In the data rows, 128 means zero.
Here are some numbered points:
[145 102 178  74 191 188 198  88 114 177 216] 0
[121 117 121 126 114 121 122 120 150 130 130] 1
[132 143 148 110 125 137 120  64 109 120  81] 2
[113 135 108 136 125 106 127 156 145 183 146] 3
[128 116  99 119 131 127 137 100 128 148 148] 4
[131 158 175 146 106 106 137 117 151  79 105] 5
[127 134 102 133 127 138 102 158 110 127 150] 6
[145  90 122 145 128 109 124 107 154 154 117] 7
[136 124 121 116 146 131 120 117 148 164 114] 8
[117 118 152  91 132 158 136  78 147 155  65] 9
[168 112 124 118 129  92 141  70 123 163 134] 10
[108 123 158 103 139 151 153  66 147 142  72] 11
[136 149 130 128 119 143 137 134 143 119 132] 12
[140 162 100 123 145  97 116 145  76 142 134] 13
[135 106 126 101 136 102 165  70 158 145 137] 14
[138 100 104 142 116 108  94 112 139 129 109] 15
[162 126  98 139 159 107 155  78 101 152 144] 16
[ 52  97 167 104 142 181 175 142 172  59 201] 17
[125 135 116 119 107 129 110 124 108 121 164] 18
[160 114 111 100 106 147 115 106 147 183 111] 19
[119 112 151 140 130 134 105 158 118 130 137] 20
[130 133 106 133 127 129 101 119 112 133 127] 21
[ 83 140 166 131 194 120 131 118 138 107 123] 22
[112 132 122 145 148 120 145 135 119 120 106] 23
[122 121 121 145 130 115 110 121 128 137 125] 24
[123 144 130 116 121 136 105  98 113 115 134] 25
[105 122 103 162  98 122 111 182 138  85 122] 26
[129 122 107 129 112 164 128 179  90 114 150] 27
[108 138  98 157 136 113  73  97 127 134 171] 28
[126 125 161 114 146 137 153 110 137 125 177] 29
[142 137  88  83 105 150 130 117  87 109 161] 30
[115 134 126 114 147 133 161  90 128 149 112] 31
[129 144 117 148  59  94  66 139 136  80 107] 32
[147 117 133 131 145 116 138 142 142 124 149] 33
[127 122 159 149 140 117 143 151 144 121 143] 34
[148 141  58 161 113  64  71  74 118 106 130] 35
[144 144 110 152 144  81  84 113 126 122 113] 36
[115 105  88 119  77 138 153 156 145 118 118] 37
[137 140 144 114 131 139 134 134 119 140 119] 38
[125 130 157 146 118 140 137 146 124  92 156] 39
[163 120 156 185 118  81 134 187 129 119 132] 40
[127 125 165 114 107 148 129 110 142 123 116] 41
[124 124 139 130 131 115 130 135 136 127 136] 42
[135 136 124 151 129  98 108 116 122 134 157] 43
[132 136 149 131 135 103 135 115 119 154 121] 44
[116 138 109 157 136 109 119 141 122 124 122] 45
[133 125 151 130 133 138 136 117 139 140 112] 46
[149 113 146 132 117  99 138  82 155 159 136] 47
[125 131 158 135 135 134 143 143 129 129 120] 48
[102 144  89 175 108 103  82 206 119  55 155] 49
[148 150 133 123 112 144 136 168 123 132 109] 50
[132 104 105 134 115 113  98 116 141 125 106] 51
[118 124 104 163 114 146  99 151 158 159 128] 52
[129 131 142 122 119 130 134 138 115 137 123] 53
[140 129 131 130  93 128 111 112 139 130 135] 54
[141 116 147 107 111 130 139 121 134 139 132] 55
[167 124 126 156 135  64 142  50 183 106 120] 56
[145 157 114 126 109 107 114 137 110 124 125] 57
[131 152 102 139 155 112 112 115 122 112 136] 58
[153 143 139 123 106 125 112 129 114 128 135] 59
[111 153 173  72 140 161 132  74 107 156  49] 60
[141 124 109 172 123 102 101 196 126 111 145] 61
[122 117  88 130 127 123 100 135 127 125 144] 62
[130  96 104 167 113  92 116 137 143 107 152] 63
[154 114  91 125 111 128 138 123 137 168 113] 64
[169 121 130 105 114 105 114  78 132 141 146] 65
[164 135 133 131  24 131  83  86 157 131 154] 66
[127 146  68 136 107 109  99 116 112 118 128] 67
[141  76 118 132 100  51 110 107 190 147 160] 68
[ 93 121 182  81  95 170 168 122 144 101 125] 69
[ 90 124 159  85 149 145 157  77 168 140 126] 70
[132 133 106 134 142 155 140 130 100 150 107] 71
[129 126 116 145 151 109 142 129 115 137 142] 72
[134 127 143 120 153 138 152 118 134 154 149] 73
[131 123 118 126 113 137 112 159 129 155 125] 74
[116 144 117 120 121 138 114 177  97 118 151] 75
[105 120 132 134 167 135 149  89 154 144 107] 76
[151 130 102 146 147 137 106 154  93 141 152] 77
[125 122 160 129 128 151 133 138 130 112 148] 78
[132 129  87 108 130 147  96 152 129 115 123] 79
[156 111 132 138 152 108 143 149 152 123 154] 80
[122 139 152 114 127 130 139 103 117 126 129] 81
[ 95 180 129 113 174 166 112 113  84 117 138] 82
[125 115 109 124 124 133 129 114 154 128 126] 83
[131 125 140 136 109 134 120 126 136 104 125] 84
[ 82 131 158 114 132 149 133 110 138 117 108] 85
[142 153 219  53 143 192 172  22 179 126  88] 86
[147 129 132 117 132 133 133  99 130 138 118] 87
[158 165 125 141 122  96  78 103 111 115 134] 88
[125 143 178  98 134 163 147 162 146 129 108] 89
[128 126 142 138 124 123 125 116 127 137 108] 90
[128 117 101 124 131 126 131 105 129 144 146] 91
[157 153 109 142 104 137 109 116 108 128 122] 92
[130 124 131 154 137 133 117 126 105 121 119] 93
[123 123 118 143 141 115 139 136 134 114 142] 94
[118 123 116 124 148 134 150 130 114 139 159] 95
[128 139 118 120 110 139 119 131 136 152  77] 96
[123 127 177 134 125 158 154 139 138 123 134] 97
[107 115 135 130 113 113 126 115 155 105 134] 98
[128 138 147 141 125 127 123 133 125 125 124] 99
[130 126 150 137 122 122 126 114 130 134 103] 100
[127 146 139 115 118 153 136  99 132 114 107] 101
[120 134 120 117 132  89 143 102 116  94 126] 102
[102 135 146 134 164 123 131 129 130 119 126] 103
[157 173  60 164 114  91 102 162  62 137  89] 104
[121 124 128 132 125 133 142 164 109 114 111] 105
[145 159 118  97 117 100  99  93 123  86 163] 106
[133 134 158 115 128 146 136 149 119 139 130] 107
[176 105  57 170 135  97 120 111 106 226 185] 108
[139 129 114 139 123 113 133 118 136 149 101] 109
[139 131 120 140 170 137 113 107 111 149 159] 110
[109 149 147 138 132 150 136 104 122 125  68] 111
[ 83  62  91 108  52 133  94 136 178  20 185] 112
[104 121 106 161  97 125 112 180 139  87 119] 113
[123 120 123 130 120 142 115 143 138 113 137] 114
[160 103 163 129 115  78 148  64 171 176 134] 115
[115 127 113 125 139 130 132 111 130 131 176] 116
[120 135 130 121 125 155 119 122 116 127 122] 117
[143  94 113  94  88 150 129  95 166 146  65] 118
[118 100 108 173 128 101 140 171 109  73 152] 119
[128 133 122 115 141 125 140 124 119 159 110] 120
[126 149 121 134 131 117 106 155 135  98 162] 121
[103 118 143 119 135 146 145 130 142 108 153] 122
[160 115 166 100 127 135 176 153 129 140 118] 123
[110 132  88 126 161 131 139  92 129 157 244] 124
[134 109 110 135 121 114 104 116 139 130 117] 125
[116 132 123 108 128  82 146  86 119  94 124] 126
[131 126 112 143 179  98 138 154 119 135 128] 127
[205 135  54 150 136  60 131 221 105 135 154] 128
[108 102 144 223 159  77 150  74 191 148 123] 129
[136 133 125 150 129  89 113 110 126 135 156] 130
[101 141 126 155 136 137 133 156 119  97 141] 131
[136  79 178  65  82 132 155 118 189 100 171] 132
[161 138  60 127 118 167 108 187 122 143 144] 133
[131 138 116 144 125 125 102 124 137 119 125] 134
[125 131 125 146 135 110 135 129 129 113 109] 135
[127 121 152 143 126 127 163 121 140 141 109] 136
[156 115 101 128 118 131 120  96 143 181 157] 137
[155 214 144 202 189  65 125 255  39 209  89] 138
[113 115 127 150 135 127 147 119 153 122 116] 139
[109 122 126 144 141 139 140 152 137 121 147] 140
[154 131 169  99  87 147 100 170 135 104 168] 141
[ 97 126 117 133 139 109 129 139 151 154  95] 142
[135 151 135 134 124 138 133 117 108 118 110] 143
[140 114 113 102 155 143 119  98 171 206 108] 144
[131 138 105 134 126 146  99 169 104 127 149] 145
[112 134 123 117 149 159 150 144  96 143  93] 146
[124 139 111  99 128 172 169 120  79 134 140] 147
[135 126 127 122 132 122 116 124 121 148 127] 148
[115 107 136 132 154 124 133 184 138  97 165] 149
[127 159 124 135 135 112 103 168 143  87 175] 150
[111 114 136 176 133 118 137 189 137  99 122] 151
[142 132 110 140 165 137 112 106 103 149 164] 152
[140 121 115 132  94 110 128 115 150 139 130] 153
[143 130 126 140 132 131 116 136 107 108 143] 154
[122 120 112 128 120 115 121 137 153 107 136] 155
[120 111 106 141 132 140 119 123 138 156  81] 156
Which point above is nearest to each new point by angle? Its number follows each.
[113 126 158  84 111 157 146 122 122 107 140] 69
[135 141 113 156  64  96  65 142 139  73 113] 32
[114 125 152 101 120 150 149 125 126 113 140] 69
[105 117 131 135 143 129 103  92 147 116 150] 28
[116 125 136 112 127 139 141 124 119 116 132] 69
[122 118 132 150 141 107 124 138 128 115 116] 135
[ 78 137 181  92 138 159 157 105 130 114  87] 85
[110 103 115 147 131 128 154 168 131 138 138] 140
[116 170 140 120 130 136 143 159 106 111 152] 75
[142 131  93 120 116 156 119 163 124 132 138] 133
[158 177 103 133 102  88  94 148 106 107 119] 57
[138 133 155 118 112 129 139 152  96 147 126] 53
[169 130 186  85  75 154  91 183 134  89 180] 141
[111 109  96 189 175  72 162 146 149  77 179] 94
[123 148 114 136 120 134 113 138 103 113 120] 104
[159 117 109 110 116 144 115 113 136 177 108] 19
[155 131 164 100  96 146 105 156 132 110 159] 141
[118 141 128 121 127 163 118 122 110 126 118] 117
[170 114 175  94 122 132 187 158 130 143 119] 123
[121 129 125 156 137 100 145 126 129  98  85] 135
[139 130 105 135 126 132 126 134 131 123 127] 133
[131 145 163  93 141 158 152  83 151 124 106] 86
[118 130 101 167 111 155  98 155 154 159 128] 52
[ 82  97 141 164 157 152 146 213 154 132  94] 151
[121 122 147 132 140  98 134 148 143 125 146] 42
[104 131 117 151 151 122 152 139 123 120  97] 23
[ 85 164  74 219 156  67 104 173 112 115 111] 45
[128 120 157 123 115 160 172 143 126 118 136] 97
[ 94 114  84 202 228  69 162 152 158 140 119] 127
[ 92 143 129 118  93 107 121 141 123 123 104] 32
[109 107 124 147 161 131 144 156 139 137 139] 140
[100 105 138 165 115 108 115 143 147 107 165] 63
[135 117 152 107 148 147 154 112 124 142 171] 0
[116 114 129 122  93 126 122  85 156  88 129] 98
[130 127 162 125 143 156 141 119 132 130  98] 46
[128 150 111 114  98 123 101 106 104 116 172] 18
[113 187  93  85 145 160 143 227  56  68 166] 75
[155 169  68 162 117  98 105 170  65 133  95] 104
[102 144  95 176 141 100 115 150 121 121 118] 45
[143 127 111 129 144 120 137 107 115 143 134] 16
[ 67 131 121 154 137 151 116 203 112  88 141] 131
[157 158 135 126 109 150 136 182 114 136  98] 50
[123 137 168  98 129 157 141 150 143 130 111] 89
[121 126 124 124 139 132 143 131 123 134 144] 95
[150 131  84 131 138  96 141 139 124 140 143] 128
[120 118 111 128 118 114 120 143 153 106 140] 155
[113 113 127 103 119 153 146 101 146 127 130] 70
[113  88 139 143 124 141 107 128 156 132  56] 156
[100 127 166  84 133 150 151 118 150 107 133] 69
[128 137 120 122 116 127 117 120 117 124 150] 18
[139 156 106 122 141 106 116 141  82 139 135] 13
[141 127 105 136 125 134 125 134 131 128 124] 133
[193 102 217  61 129 137 226 185 134 152 112] 123
[130 129 130 135 124 130 122 143 104 113 138] 154
[125 128  93 148 139 134 113 104 127 157  99] 156
[135 113 154  99 153 154 157 109 123 147 171] 0
[141 124 141 119 130 133 108 119 111 153 130] 148
[163 177 101 133 100  83 101 151 106 114 121] 57
[109  84  67 147 133 160 113 110 145 200  23] 156
[129 143 101 115 125 138 129 108  91 124 154] 30
[126 126  95 113 137 142 101 152 127 117 126] 79
[139 135 170 112 126 148 141 155 117 143 128] 107
[119 113 156 107 104 177 141 133 140 118 128] 69
[155 161 125 144 121  98  82 104 110 111 136] 88
[141 136 119 137 140 109 129  90 148 161 107] 109
[139  99 107  99  92 145 116  98 161 146  65] 118
[123 124 108 125 130 134 135  92  92 111 107] 2
[132 138 115 144 124 123  96 119 143 116 130] 134
[123 131 129 145 136 120 126 149 125 116 129] 151
[138 144 128 126 138 129 122 128 118 133 129] 13
[139 112 179 138 146 154 147 101 152 161  91] 46
[170 120 132 104 110 105 113  82 131 138 145] 65
[121 106 138 128 149 128 133 156 138 113 150] 149
[134 118 137 120 124 148 142 126 111 118 129] 147
[129 118 111 152 160 100 143 129 109 143 151] 72
[128 114 126 141 151 114 112 149 160 158 100] 142
[107  83  72 148 132 160 111 119 147 194  24] 156
[ 93  90 119  81 115 174 168  76 165 122 135] 70
[113 112 104 182 106  72 109 133 171  82 173] 63
[121 116 110 168 155  85 152 143 145  94 165] 94
[128 147 168 164 122 122 112 133 122 120 117] 99
[121 123 129 139 124 125 134 154 128 125 135] 151
[127 112 150 137  72 107 101 146 156  51 191] 112
[120 120 134 125 103 158 131 126 121 134 109] 117
[ 89 108 127 130 154 107 188 147  89 126 123] 23
[117 113 150 136 126 148 137 145 144 125 126] 97
[177 125 139  97 139 146 144  50 133 163 101] 87
[111 116 137 130 116 116 130 117 155 107 132] 98
[151 166 108 129 109  97 108 138 113 120 123] 57
[135 125 126 110 109 139 119 118 140 133 112] 118
[133 132 118  87 112 156 141 122  86 105 154] 30
[130 130 130 137 122 132 122 142 102 112 141] 154
[118 143 125 184 149  72 156 131 129  74  59] 135
[150 182 153 139 142 145 118 115  82 118 133] 143
[100 107 168 107 112 134 176 121 156 112 130] 69
[112 109  97 116  92 139 145 148 143 118 120] 37
[132 141 133 123 117 141 136 131 141 122 130] 12
[128 137 169  96 130 157 142 144 144 134 111] 89
[ 59 115 160  49 132 182 188 100  84  85 139] 69
[125 124 135 118 130 139 130 115 133 136 111] 9
[144 131  71 164 115 131  81  89  90 164  84] 21
[121 154 165  75 144 154 124  78 109 156  54] 60
[121 138 167 150 117 143 141 152 123  85 161] 39
[139 151 124 126 143 128 121 132 118 134 129] 13
[122 121 146 106 132 145 135  99 138 144  90] 9
[112 127 142 106 122 116 137 100 143 120 132] 70
